(in the rows, 128 means zero)
Each run below is a few steps of one of 7 hidden systems, one row a step.
Y, run 1:
[[137 105 109 160 172 126 127 119 102  65 176  67 144 159 139 123 142 126]
 [ 75 139 133 112 131 157 181 192 121  97  90 139 133 108 113 101 155 108]
 [103 164 162 106  90  78 124 109 145 160 140 179 139 154  99 126 140 168]
 [184 116 162 137 117 129 115  77 127 146 163 119 140 126 202 112 138  90]
 [106 106  90 105 151 182 129 130 107 160 107 115  75 102 115 145  89  75]
 [134 126  89 128 149 136 121 124 138 111 122 149 180 129  72 152  80 197]
 [163 147 125 186 122  89 142 183 170 112 124 103 139 133 182 121 154 146]
 [ 86 107 130 102  93  85 113 152  95  97 145 114  67 127 119 135 164  92]
 [143 113 190 101 132 162 118  76 108 103 104 160 156 121  76 106 147 133]
 [115 176 137 154 159 155 136  98 160 196 105  98 132 169 158 104 127 131]
 [102 139  69 108 128 121 137 141 102 130 213 120 142 123 151 128  92 107]]
N, run 2, 11 rows:
[[ 79  99 134  82  97 148 155 104 125 154  81 133 143 134 153 127 140 194]
 [180 190 120 166 126 113 124  88 158 123 177 151 118  87 138 112 147 129]
 [115  80 123 126 159 112 146 137 106 131 122 128 116 168 143 160  86  46]
 [106 136 106  90 108 168  74 151 111 122  86 139 176  87 116 135 132 175]
 [180 153 146 192 130 100 144 140 154 142 145 118  83 149  98 100 109 167]
 [110  66 118  97 120 116 150 111 134  87 137  74 135 148 180 142 155  93]
 [ 96 175 137 108 142 161 109 148 114 126 137 174 134  79  71 131 180 118]
 [130 133 162 159 136 102 155  90 116 166  99 150 125 196 138 107  79 154]
 [150 135  92 102  91 136  93 120 149 116 147  81 158  95 198 112 128 101]
 [126 116 120 124 148 146 140 179 120 152 163 151  78 103  52 154 110 107]
 [124  78 139 136 136 134 160  98 121 112  65 141 164 151 149 147 123 195]]
M, run 3:
[[ 66 158 156  98 127 148 128 129  95 188 134 164 117 123 138 125 170 108]
 [151 139 131 130 120 141 142  72  93 162 145 176 144 128 142  98  60 156]
 [168 117  82 131 129 138 145 120 181 139 112 106 139 109 183 139  80  85]
 [122  90  75 127 148 121  96 178 128 130 140 125 114 101 104 212 129 137]
 [147  99 149 164 133 110 123 153  98  59  91 134 141 136 100 128 141 187]
 [111 182 142 133 102  92 115 124 167  94  98  86 107 151 128  83 174 112]
 [103 141 172  86 127 135 103 114 115 160 194 121 127 152  90 111 162  89]
 [125 113 170 118 138 195 174 111  89 177 117 152 142 124 153  92 115 140]
 [116 162  59 134 123 126 171  92 158 158 126 142 118 109 169 133  80 145]
 [166  95  93 133 145  95 122 146 146 106 170 152 160 117 129 186  93  90]
 [139  87 136 147 125 123  87 188 104 106  56 128 119 109 139 164 142 136]]
W, run 4 (11 x 18):
[[153 116 127 112 122 102 154 108 220 136 104 115 137 153 123 150 104  78]
 [107 114 109 122 143 138  68 158 103 162 152 126 132 103 148 196 177 140]
 [140 119 143 171 141 138 146 144  55  84 105 142 105 131 107  83  92 159]
 [122 148 120  94  96 107 140  94 207  96  93  90 145 151 116 102 124 112]
 [127 144 143 125 144 129  98 157 142 178 205 134 135 115 123 166 189 116]
 [112  86 159 144 136 149 169 133  45 133 107 148 110 143 157 103 104 144]
 [129 171  85 106  96 126 133  64 172  95  87 130 133 101 130 103  99 125]
 [163 129 130 141 157 107  99 155 174 168 184 131 141 142 102 181 129  96]
 [103  66 139 128 128 150 127 176  57 128  98 112 130 131 170 140 136 158]
 [127 176 102 137 105 122 139  98 136  69 102 136  93  92  91  80 122 159]
 [150 128 161 125 147  91 130 110 193 139 165 116 152 184 100 148 143  86]]
E, run 5:
[[145 114 132 109 125 121 142  50 134 143 119 164 177 150 168 133  77 115]
 [160 147  87 140 140 154  74 164 145 165 110 132 134  80 155 160 102  92]
 [138  84 100 143 130 112 108 168  97 114 135 113 102 144  77 147  73 178]
 [155 110 135 139 117 135 149 132 160  51  94  94 148 109 128 106 170 167]
 [ 89 160 144 139 137  93 134 139 156 133 136 116  72 145 106 141 203  96]
 [ 91 121 172 101 131 119 116  86  67 124 154 146 169 175 141 109 143 114]
 [130 182 137 113 114 182 134 129 130 174 106 147 143  93 155  72 102 103]
 [136 116  83 113 119 121 138 120 159 187 174 120 107 138 116 154  61 147]
 [180  71 108 151 149 143 141 140 123  88 138 140 167  89 157 171 123 149]
 [112 137 109 163 132  98 129 166 134  99  53 147  74 112 105 155 137 126]
 [122 135 145 118 109  75  70  94 130  80 129  98 145 178  96 122 149 143]]
M, run 6, 11 rows:
[[131  95 123 128 107 130 138 113 148 127  94 101  63 124  84 133 130 199]
 [130 145 130 147 170 121 149  77 161  73 160 101 154 145 116 129 190 130]
 [ 74 164 151 137 158 122 138 177  91 135 127 146 132 153 134 116 153  58]
 [101 138 139  79  71 124 109 118  89 163 119 166 148 131 132  97  82 159]
 [210 128 134 135 102 146 136  96 182 160 148 122 126  95 153 109 101 136]
 [123  79  87 140 173 140 144 120 139 141 136  94  79 127 141 190 136  96]
 [ 94 120  94 134 164 140 123 149  81  65 105 156 171 113  98 158 138 163]
 [140 179 150 158 103  78 121 172 157 107  89 135 147 160 116  88 114 142]
 [129 117 157  90  73  95  88 116 142 146 171  83 105 146 147 113 161 103]
 [141 104 164 111 149 204 141 102  94 149 152 139 100  83 101 113 159 120]
 [ 96 146 104 146 175 153 187  81 138 151  82 141 129 158 129 126  92 150]]
Q, run 7 (11 x 18):
[[ 68 152  81  97 127 123 144 191 134 132 165 105 121 142  89 120 104 110]
 [138  96 178  99  91 107 161 142 128 127 155 182 184 133 126 130 141 175]
 [153 150 148 161 109 116 140  98 145 150  95 148  72  91 185 124 166 109]
 [121 120  96 123 160 122  83  64  97 121 139 114  99 151 101 152  89  79]
 [142 118 130 126 165 190 111 176 124 116 105 113 206 127 110 122 111 138]
 [ 98 154 103 138  89 107 156 189 153 159 120 107  96 130 140 109 124 194]
 [151  99 140 113  91  72 146  87 133  79 200 137 119 124 130 129 151 128]
 [133 112 172 131 163 155 132 127 125 127  83 156 114 108 125 153 176  53]
 [ 79 171 107 131 150 136  80  89  98 169  84 128 128 165 118 127 102 154]
 [172 149 113 135 120 144 125 141 136 109 179  92 183 130 150  73  85 140]
 [122  80 118  97  93 131 180 195 160 150 134 121  87 100 131 147 124 113]]
E, run 8:
[[167  84 113 124  87 125 163 143 141 100 156  84 129 128 146  94  82 175]
 [142 102 119 124 128 136 163 131 175 103 131 133  86  69 120 165 191 114]
 [ 91 122 150 151 171  91 118  93  99 124 104 164 120 175 102 177 160 129]
 [117 178 137 133 123 128  80 117  97 102  90 114 180 150 167  76 120 105]
 [129 156 126  91  90 143 114 176 149 169 169  97 104 119  98  83  98  99]
 [146  59 143 104 124 159 176 113 132 154 178 126 135 124 126 144 127 184]
 [131 139  99 175 164 139 177 103 135 114  94 162 111  86 172 156 154 134]
 [103 151  94 133 139  57  98 120 127  98 108 153 127 164 107 163  94  83]
 [159 118 170 106  97 128  54 168 118 111 116 113 186 134 123 110 129 124]
 [134 130 150 135 106 166 128 155 122 169 131  81  58 115 116  85 144 166]
 [108 107 106 117 150 140 191  54 135 102 175 103 115 143 117 121 141 145]]
N, run 9, 11 rows:
[[111 105 147  67  97 145 121 100 112  82 116 156 186  98 135 123 165 125]
 [147 192 159 167 147 130 109 125 154 189 110 157  89 127 102 120 133 112]
 [120  84 100 118 130 118 115  83  95 135 149  82 138 175 176 134  78 135]
 [147 147 107 110 123 183 130 185 140 100 144 131 155  54 109 106 134 115]
 [105 111 129 148 137  88 176 141 154 158  98 151  81 168  95 165 111 163]
 [152 113 133 129 110 104  92  86 117  74 142 122 181 117 187 135 173 148]
 [126 169 148 146 145 136 108 169 112 133 126 127  74 118  90 102 137  51]
 [ 87  89 131  79 122 142 129  88 115 153 110 107 149 184 109 129  91 169]
 [175 171 124 150 125 161 133 140 165 138 169 122 163  78 161  99 159 153]
 [ 99 108 102 141 139  87 183 143 117 137 142 140  60 147 132 156 100  87]
 [126 100 129  82 108 134  95 102 113  83  99 166 197 102 125 152 134 144]]
W, run 10 (11 x 18):
[[127 123 105 138 147 125 170 106 161 129 110 148 188 126 206 161 139 121]
 [112 156  88 148 124  91  92 173  98 138 119 167  90  99 138 161 106  90]
 [169  73 155 111 102 112  82 122 102  90 107 129 141 145  84 129  85 145]
 [155 138 137 138 130 171 110 139 184 129  94  63 119 107 125 112 179 152]
 [ 76 143 114 141 165 122 155 132 109 133 196  93  93 167 100 125 158 137]
 [103 129 153 105 126 133 182 119 103  88 131 172 200 133 154  98 136 116]
 [128 183 137 123  90 104 121 128 164 187  90 177 104 108 148 121 112 103]
 [170  76 123 121 119 114  75  83 102 158 170 118 106 138 139 162  89 127]
 [156  89 102 138 165 201 139 148 123  95  90  96 133  84 130 132 120 125]
 [ 77 163  80 138 146 104 144 157 159 113 108 114 113 155  69 145 123 169]
 [139 131 160 140 111  69 120 145 127  85 175 136 184 155 152 129 174 143]]
Y, run 11 (11 x 18):
[[ 72 124 122 100 131 142 159 170 108 161 143  89 131 172 157  98 100  87]
 [125 127 113  75  86 151 147 131 128 138 170 175 152  69 104 125 120 171]
 [188 109 150 173 138 100 163 100 175 161 119 159  99 130 146 164 125 137]
 [103 111  73 133 143 107  76 104 102 101 102  97 114 130 174 172 135  93]
 [143 149 131 139 145 153  89 176  89  82 110 139 141 106  63  99 106 118]
 [122 121 162 125 105 115 153 156 166 147 106  85 140 191 116  93 123 181]
 [113 144 120 107 107 128 135 106 139 125 202 100 119 100 161 119 204 131]
 [122 107 160 133 163 140 184 107  94 129 135 192 102 120 106 140 125  73]
 [103 140 107 104 122 130 108  87 135 153  53 156 175 141 157 146  86 142]
 [180 176 101 160 122 119  66 159 143 151 172 109 131 105 137 119 101 123]
 [144  41 130 123 123 127 156 175 116 106 143  84  96 147 116 136 100 129]]
Q, run 12, 11 rows:
[[129 125 113 111  79 101 183 198 157 152 158 149 125 114 143 117  85 130]
 [163  73 146 113  86  90 126  97 136 131 136 175 104  96 137 179 146 151]
 [161 130 140 186 179 139  92  90 109 107  90 130  89 113 122 151 160 107]
 [ 87 146  98 135 165 134  92 134 109 104  90  69 140 183 106 110  97 106]
 [116 150 131  89  96 144 123 186 147 126 165 103 191 131 107  86 130 158]
 [129 112 166 120  86 116 199 148 144 169 168 150  88 117 148 113 155 150]
 [127 104 123 122 132 114 145  34 118 112 128 166 101 106 159 163 151 103]
 [141 160 110 158 193 153  90 112 117 121  93 152 151 121 110 152 104  72]
 [119 134 107 133 125 126  85 184 119 156  96  94 159 169 131 120  66 157]
 [157 111 125 111  65 124 130 167 145 106 172  93 125  97 129  95 136 188]
 [131  88 158 129 128 116 191 121 150 112 150 132  65 121 100 143 181 113]]
U, run 13:
[[103 124 120 108 135 136 145 121 201 122  86  70 160 170 115 128 146 150]
 [ 99 164 118 145 141 108 121 170 112 140 209 129 136 122 147 141 190 135]
 [126 101 179 122 107 117 181 128  72 114 117 184 106 129 133  92 102 101]
 [141 146 121  90  96 135 104  58 189 146  76 134 137 107 138 133 124 119]
 [161 139 108 167 182 137  78 128 125 171 186 102 133 147 119 160 114 123]
 [107  70 109 127 136 157 167 176  70  96 108 112 131 127 151 120  95 146]
 [113 168  99 108  87 108 148 140 186  89 104 145 114  88  84 118 143 155]
 [153 125 185 154 142  69 107 124 152 142 160 132 135 187 113 156 165 118]
 [109 110 150 122 127 161 102 118  56 125 109 113 124 113 196 109 164  96]
 [112 179 102 104 123 166 137  91 130 137 125 138 103 110  72  79  76 122]
 [149 103 129 121 139 121 159 128 190 160 152 115 190 173 132 152 103 155]]
U, run 14, 11 rows:
[[ 93 173 112 159 118  75 169  95 114  90 141 145  97 140 136 102 149 167]
 [142 139 160 104 115  92 129 116 149 101 134 147 172 149 144 113 122  36]
 [117 128 147  94 120 170  70 145 115 210 103 140 126 109 135 149 131 110]
 [160 118 107 153 130 157 127  89  96 145 156 113 105 120 122 103  86 208]
 [144 100  89 140 150 130 196 131 182  75 126  92 134 132 139 133 113 101]
 [ 73 137 106 112 140  95 109 180 137 123 120 161 137 124  99 194 171 114]
 [150 146 183 160 104  99  92 139  71 117 115 169 138 136 128  97 135 170]
 [151 133 146 118  93 136 122  90 152 127 101  68  91 139 164  67 119  89]
 [102 123 106  78 157 172 116 100 144 158 187  98 132 128  87 153 142 101]
 [118 119 131 156 172 165 185 150  99 147 135 175 169 124 136 141 123 181]
 [126 148  86 149  82  70 163 130 153 109  93 150 101 113 182 126  99 138]]

Which system made each run below?
run 15:
[[104 152 107 151 125  77 176 160 120 132 194 140  84 151 105 119 110 145]
 [145  74 166  97  99 101 143 101 128  80 114 159 175 130 162 144 144  97]]
 : Q
run 16 (2 x 18):
[[104 155  92 175 189 103 125 113 108 121 179 126 144 163 127 160 144 158]
 [120 130 140 127 114 108 148 182  99  76 106 143 176 138 167  95 110  79]]
 : W
run 17:
[[139  92 149 119 114  97  87 100 139  75  91  98 119 133 147 153 183  92]
 [112 166 156 132 166 173  74 137  99 138 130 112 112 121  72 109 170 103]]
 : W
run 18 (2 x 18):
[[109 153 144 127 179 188 117 111 136 135  74 140 131 117  62 130 152 120]
 [ 95 166 122 151 154 113 134 125 127 161 145 104 170 203 144 111 107 170]]
 : M
run 19:
[[153 152  85 153 145 122  69 120 156 123 112 108 192 125 177 158 127 145]
 [131 131 114 159 130 104 110 217  92 109 168 105  91 134 106 117 109 113]]
 : N
run 20:
[[134 110 156 117 151 146 172  29 150 127 104 139 143 161 122 115 115 119]
 [109 172  72 137 164 143 108 123 155 162 134 123 173 117 183 161 132 103]]
 : U
run 21, 2 rows:
[[184  93 148 134 150 150 137 122 130 127 114 164 204 131 147 141  82 118]
 [124 138  76 156 114 115 102 176 147 155  85  95  90 109 180 152 121 142]]
 : M
run 22:
[[112 114  65 149 136 154 150 148 110 149  94 100 110 119 184 129  79 161]
 [138 149  68 126 106  89 124 152 163  70 154 137 120  93  79 142 112 144]]
 : Y
run 23 (2 x 18):
[[ 72 112 111  66  85 122 166 134 135 111 134 143 120 124  72 123 119 169]
 [184 131 184 151 128 115 149  99 173 144 139 171 157 120 142 139 172 147]]
 : N
run 24, 2 rows:
[[102 137  92 138 130 148 118 144  80  54 135  79 123 106 138  91 157 157]
 [109 159 155 106 116 113 171 155 169 111 124 146 123 147  48  92 119 103]]
 : M
run 25, 2 rows:
[[ 60 178 136 125 148 111 164 101 144 125  98 158 121 152  96 131 176 129]
 [132 164 159 127 114  87 100  87 112 150 165 155 181 170 169 107 123 117]]
 : N
run 26:
[[122 118 130 124 111 151 133  98  74  93 141  86 140 141 147  60 113 185]
 [128 167 117 109 118 145 190 140 201 129 141 125 117 101 107  94 127  80]]
 : M
run 27 (2 x 18):
[[153 127 141 176 122  50 152 169 135 130 167 162 138 160 157 150 120 131]
 [120  85 144  94  78 116 103 128 100 100  82 128 101 100 171 133 152  83]]
 : W
run 28 (2 x 18):
[[134 148 166 141 113  84 123 107 144 171 186 146  81 138 117 142 183 139]
 [130  94 155 135 157 147 132  68  65 106 123 128 129 141 175 118 137  78]]
 : Q
run 29:
[[181 133 122 155 113 156 147 150 146 107 134 102 144 106 119  79 103 200]
 [117 106 108 139 126  90 190 148 190 107 137  96  85 139 138 152 159 100]]
 : N
run 30:
[[ 82 140 142  94 152 138 109 124 144 123 104 147 200 146 101 160 181 135]
 [140 181 160 181 124 110 117 166  91 164 152 144 129 145 157  84 129 155]]
 : M
run 31 (2 x 18):
[[136 133 146 120 139 160 109 142 157 115  74 143 181  88 155 150 188 108]
 [ 99 178 116 164 137 103  92 129  92 177 135 126  64 157 109 120 112 146]]
 : U
run 32, 2 rows:
[[163 122 117 171 146 116  97 179  88 143 174 110  90 136 109 129  78 117]
 [116  58 121  94 107 160 163 150 123  83  79  91 137 125 126 117 115 155]]
 : N
run 33:
[[ 84 165 130 142 154 123 176 156 154 181  79 174 136 151 136 147 120 120]
 [136 145  96 125  86  68  84 111 110 127 161 139 156 135 180 134  93 148]]
 : E
run 34, 2 rows:
[[111 122 121 128 139 100 159 129 173 189 156 106 104 190 100 151 100 147]
 [133  90 126 123 126 136 149 125  97  87 171 136 177  98 192 140 172 139]]
 : M
run 35:
[[117 152  87  92 110 155  65 107 163 150  94 106 131 105  89 141 116 168]
 [176 112 147 175 169 133 143 150 146 129 191  91 146 161 103 124 130 159]]
 : M
run 36:
[[146 122 125 137 124 131 135  91  57  81 143 149 153 126 157  83  76 125]
 [136 143 107  98 114 151 142 151 206 143  75 110 130 112 115 120  93  83]]
 : U
